In the rows, 128 means zero.
Each row of T is roughly a mix of the hidden directions of one of several groups; some rows fit no group.
T, 107 rows:
[[128 102 127 118 152 218 131 100 149 108 131 134 137  98 137 110 107 108
  106]
 [114  81 140  71 108 180 125 102 118 115 105 162 121 111 133 136 105  89
  126]
 [115 117 122 126  77  99 110 165 109 154 115 106  69 165 124 134 158 101
  143]
 [ 87 102 134 100 119 157 135 128  74 127  86 108  82 131 110 150 146  92
  142]
 [152 126 117 121  97  48  85 159 130 113 127 126 131 166 134 112 132 118
  156]
 [106 121 140 114 116  62 131 116 119 113 105 148 161 177  97 178 126 127
  130]
 [129  78 133  79 124 147 123 120 112  93 121 167 139 107 132 126  81  92
  164]
 [134 109 115 143 131 163 113 136 181 101 171 166 185 132 131 119  92 122
  136]
 [126 156 118 165 163 173  98 140 145 105 126  74 121 138 138  94 170 141
  114]
 [107 146 184 137 129  97 178  98 100 138 129 155 118 133 100 172 106 115
  107]
 [142 150 112 154 163 142 114 132 158  96 165 145 202 111 128 105 111 145
  134]
 [165 154 102 154 133  87 148 147 146 170 165 129 141  96 146 112 120 179
  140]
 [149 159  98 140 160 143 123 145 123 130 157 128 166  66 143  90 125 162
  155]
 [161  93 125 143 133 103 103 142 162  80 152 132 140 163 130 102  83  93
  148]
 [114 110 163 105  93 122 158 130  87 147 132 163  83 110 118 148  96  85
  146]
 [106 110 137 128 157 150 179  81 136 127 124 151 167 124  98 173  96 130
  101]
 [134 106 105 144 172 198 143 131 137 110 155 124 143  85 130 102  95 118
  147]
 [156 136 116 121 101  27 119 140 122 139 136 142 151 143 119 127 115 126
  140]
 [127  91 150 124 103  94 129 112 144 107 124 144 122 185 104 149  96  71
  107]
 [140 115 153 156  97  99 107 156 143 113 150 120  80 182 127 114 116  78
  130]
 [160  87 143  78  92 112 117 122 125 122 127 166 102 114 155 110  85  95
  145]
 [131 112 110 107 141  83 146  80 136 126  98 130 183 149  96 159 118 126
   90]
 [109 102 164 117 116 126 115 117 130  79 129 169 150 167 105 150  94  75
  131]
 [139 161 125 138 171 151  97 125 126  77 143 130 189  99 126  87 124 122
  132]
 [140 134  95 148 155 197 115 121 153 130 135  87 132 105 135  85 146 120
   92]
 [152 101 143 131 111 101 132 144 130 109 168 167 125 124 125 114  65  79
  158]
 [107 128  86 101 139 145 116 131 113 145  80  92 133 121 136 139 184 180
  137]
 [116  87 158 119 112 117 154  95 135 118 120 153 120 165 102 164  89  78
  102]
 [126 154 108 158 110 125 102 141 173 152 129 100 133 171 136 130 181 164
   93]
 [104 141 121 146 171 218 133 114 138 115 129 112 149 103 127 124 145 146
  109]
 [128 147 146 100  94 110  64 151 106 104 101 116 100 150 147 102 169 111
  139]
 [115 111 145 134 117  88 171 119 132 136 149 179 155 143 103 179  83 127
  139]
 [103 144 116 119 125  80 139 103 119 145  95 124 171 156  93 174 158 146
   98]
 [103 108 127 126 151 165 144 109 116  95 139 155 180 114  89 143  90  82
  131]
 [135 134 111 128 113  71 175 126 116 195 123 121 107 118 125 157 134 168
  125]
 [116 173 123 148 165 160 138 142 116 131 148 136 161  78 137 124 142 186
  154]
 [134 115  99 136 122 156  69 144 161 101 119  88 130 167 136  92 159 103
  112]
 [107 134 164 161 135 176 146 103 165 113 157 157 151 147 110 149 106 107
   86]
 [162 132 105 141 120 152 136 141 137 176 144  94  74  90 157  85 138 133
  114]
 [ 91 143 127 130 146 120 180 133  76 158 119 131 126  98 105 173 135 161
  158]
 [108 127 152 169 145 183 158 119 148 116 171 156 146 123 105 141  90  96
  112]
 [139 135 146 112  80  76 102 133 127 147 103 113  76 169 143 127 161 123
  108]
 [143 134  82 129 139 135 138 131 129 177 108  75 100 104 146 112 167 173
  117]
 [137 108 131 109 134  72 109 151 124  87 119 145 144 152 144 138 111 160
  195]
 [143  83 114  97 105 135  91 115 144 111  95 102 104 164 132 105 133  76
  100]
 [101 182 180 112 104 114 106 131 111 123 117 164 133 133 144 152 165 171
  133]
 [126 131 123  72  94 140 108 144  90 152 105 143 100  82 160 116 152 147
  159]
 [147 151 112 146 144 179 133 142 138 158 150 109 105  74 161  89 143 162
  128]
 [163 158  98 146 120  74 113 170 125 155 152 110 124 108 147  92 142 159
  157]
 [107 144 107 132 126  98 124 180  87 140 128 119 122 119 129 140 155 165
  198]
 [127 174 115 130 144 146 125 148 103 153 126 109 120  77 152 109 169 185
  148]
 [125  93 132 133 156 205 137 133 126  97 145 130 108 100 136 109  92  99
  156]
 [139 133 114 134 116  78 121 123 131 154  95  74  91 172 124 130 168 132
   94]
 [145 149 103 160 161  71 140 107 146 129 124  95 174 154 101 134 134 145
   93]
 [145 102  90 110 123 106 174 101 129 193 105 104 106 109 125 144 128 147
   99]
 [142 158 112 169 157 170 119 159 136 133 155  90 108  98 151  83 148 152
  140]
 [122 151 100 106 142  92 135 133 102 141 118 144 182  92 126 146 140 187
  163]
 [ 91 107 145 121 135 123 145 136  85  95 129 159 147 134  90 163  97  89
  172]
 [147 120 102  99 124  67  98 141 136 107 121 149 182 135 141 127 122 164
  169]
 [ 92 142 148 163  97 120 141 151 110 155 131 110  78 170 100 157 155  98
  116]
 [125 110 169 131 114 137 107 111 151  82 137 153 134 170 114 127  98  66
  102]
 [152 158 110 117 119 103 111 141 102 163 108  85  86 103 152  93 172 148
  125]
 [103 146 156 148  94 110 156 138 102 174 127 117  66 149 112 158 151 116
  113]
 [136 175 114 105 148 118 118 114  93 145  93  96 135  84 139 107 175 165
  113]
 [135  83 111 136 147 144 149 124 129 103 156 144 155 115 102 121  67  73
  144]
 [122 155 132 148 116  51 101 146 130 112 122 121 151 187 109 144 152 135
  132]
 [115 126 178 146 108 117 169 125 114 136 162 171 105 131 106 157  84  88
  128]
 [105 125 119 123 126 131 160 113 112 175  88  89  82 139 123 163 168 156
  104]
 [157 161 102 118 119 144  91 144 130 150 129 106 120  86 166  73 165 151
  121]
 [ 98 103 107 145 165 156 193 104 121 150 120 112 137 123  92 174 115 135
  117]
 [125 108 150 109 102  67 135 101 125 121 107 146 133 177 101 162 111  91
  104]
 [115  86 125  97 127 161 154 136  85 129 127 148 105  83 125 132  91  98
  174]
 [110 161 120 138 134 143 132 111 136 160  98  90 119 141 127 144 189 171
   81]
 [116 139 140 127 109  45 107 144 107 108 113 131 139 180 107 152 140 120
  149]
 [108  99 151 102 145 161 130  97 128  78 120 172 171 128 113 150  91 103
  132]
 [101 149 128 112 113 137 132 109 109 166  82  97 101 137 122 151 187 146
   86]
 [148 127  79 105 153 136  92 134 125 119  93  78 135 111 150  88 165 157
  137]
 [123 113 134 137 164 192 137 117 105  97 130 105 108 102 114 100 107  69
  124]
 [100 130 179 148 106 150 154 110 133 144 126 130  75 163 115 161 134 103
   86]
 [115 154 118 102 111 108 112 122 110 160  79  99 113 136 137 140 193 167
  107]
 [148 158 103 170 143 162 143 123 160 169 158 100 130  99 133  98 141 144
   83]
 [121  72 131  65 105 154 113 118 110 106  97 153 114 120 139 130 105  93
  151]
 [146 131  97 139 116 166  97 136 170 150 125  87 104 138 156  92 168 141
   92]
 [133 145 126 165 113  99 164 156 142 167 185 165 140 113 126 145 101 156
  153]
 [156 146 139 145 118 152 135 115 149 168 136  98  69 114 153  95 144 125
   75]
 [128 123 101 117 160 112 132  80 142 120  87  99 176 150 103 144 144 138
   77]
 [114 105 159 145 157 171 118 129 148  60 145 151 146 152 125 131  92 106
  150]
 [160  93 109  96 119 112  91 114 140  92 124 135 160 135 124  92  96  70
  120]
 [163 138  86 133 148 150  84 142 155 116 131  92 146 111 156  70 151 145
  123]
 [101 117 173 115  95  95 151 125  93 129 123 163 101 150 103 170 106  90
  140]
 [154 133 115 145  97 103 132 123 147 178 128  89  82 146 129 111 148 107
   72]
 [123 147 121 109 166 140 170  80 104 148 106 126 161  75 114 142 129 156
   99]
 [140 164 119 161 168 113 118 116 165 105 145 126 197 138 123 124 133 169
  110]
 [122 131  96 106 168 162 100 107 133 101  84  91 164 124 134 116 167 160
  115]
 [144  98 147 104 152 144 129 134 123  88 135 159 124  97 161 116  82 145
  188]
 [124  93 162 135 120 162 141 124 139 102 159 164 117 133 119 128  72  68
  132]
 [120  96 145 115  91  73 128 123 139 118 123 158 134 186 107 167 104  99
  127]
 [128 130  88 160 177 146 161 114 159 138 143 117 183 115 114 142 119 173
  118]
 [149 157  78 141 151 104 138 133 137 160 140 114 174  92 133 117 143 187
  132]
 [113  97 148 137 138 191 170 126 113 131 148 140  87 100 123 133  88  92
  142]
 [128 166 109 103 142 127 130 129  94 151 115 131 155  66 143 122 156 186
  147]
 [106 118 179 154 124 139 182 113 125 136 147 150  89 144 108 167  94 103
  114]
 [136 142 102 156 186 152 147 110 148 114 148 123 195  99 114 119 111 150
  117]
 [155 129  71 123 141  63 115 134 140 139 112 100 168 137 128 122 145 171
  138]
 [109 145 104 147 171 133 127 127 142 102 135 136 210 131 111 147 133 171
  143]
 [101 137 164 157 119 111 144 124 146 111 158 175 167 166  98 172 103 117
  122]
 [106 141 174 162 130 177 118 110 160 102 137 127 116 171 120 135 137 101
   80]]

One row of each group comes first, with its name. Which group is each row after those in?
[143 136  93 139 126 137 147 125 132 189 116  76  87 110 136 115 162 150
  92]  S
[146 111  91 123 123 159  70 142 164 106 117  92 129 151 148  84 155 115
 115]  X
[ 93 112 154 127 118 113 155 118 135 117 134 180 160 161 103 192 102 135
 140]  P

[126 105 138 114  91  66 161 113 123 166 110 135  97 162 111 171 119 118
 111]  P
[157 173 132 164 120  80 150 134 150 176 159 126 118 119 143 124 136 175
 107]  X
[140 158  97 139 148  93 165 127 117 176 135 120 151  87 127 139 138 190
 133]  P
[115  94 148  95  98  95 123  99 129 111  96 148 132 178 106 163 116  88
 105]  P
[128 125 137 148 106 142  83 131 168 104 129 108 117 190 124 112 148  85
  88]  X
[120 141 169 132 117 146 125 155 108 106 171 184 128  96 137 119  93 111
 175]  P
[159 148  93 151 127 115  90 153 151 138 130  74 112 143 147  81 168 139
 115]  X
[133  80 132 140 148 177 135 132 138  89 151 131 115 126 125 109  77  76
 148]  S
[108 175 153 114 136  83 129 102  92 131  87 117 140 138 112 156 170 155
 103]  P
[ 99 108 154 105 131 176 150 113 119 110 140 188 155 101 122 158  90 121
 148]  P
[ 91 154 152 145 109 115 135 115 147 145 119 139 141 179 110 183 163 155
  91]  X
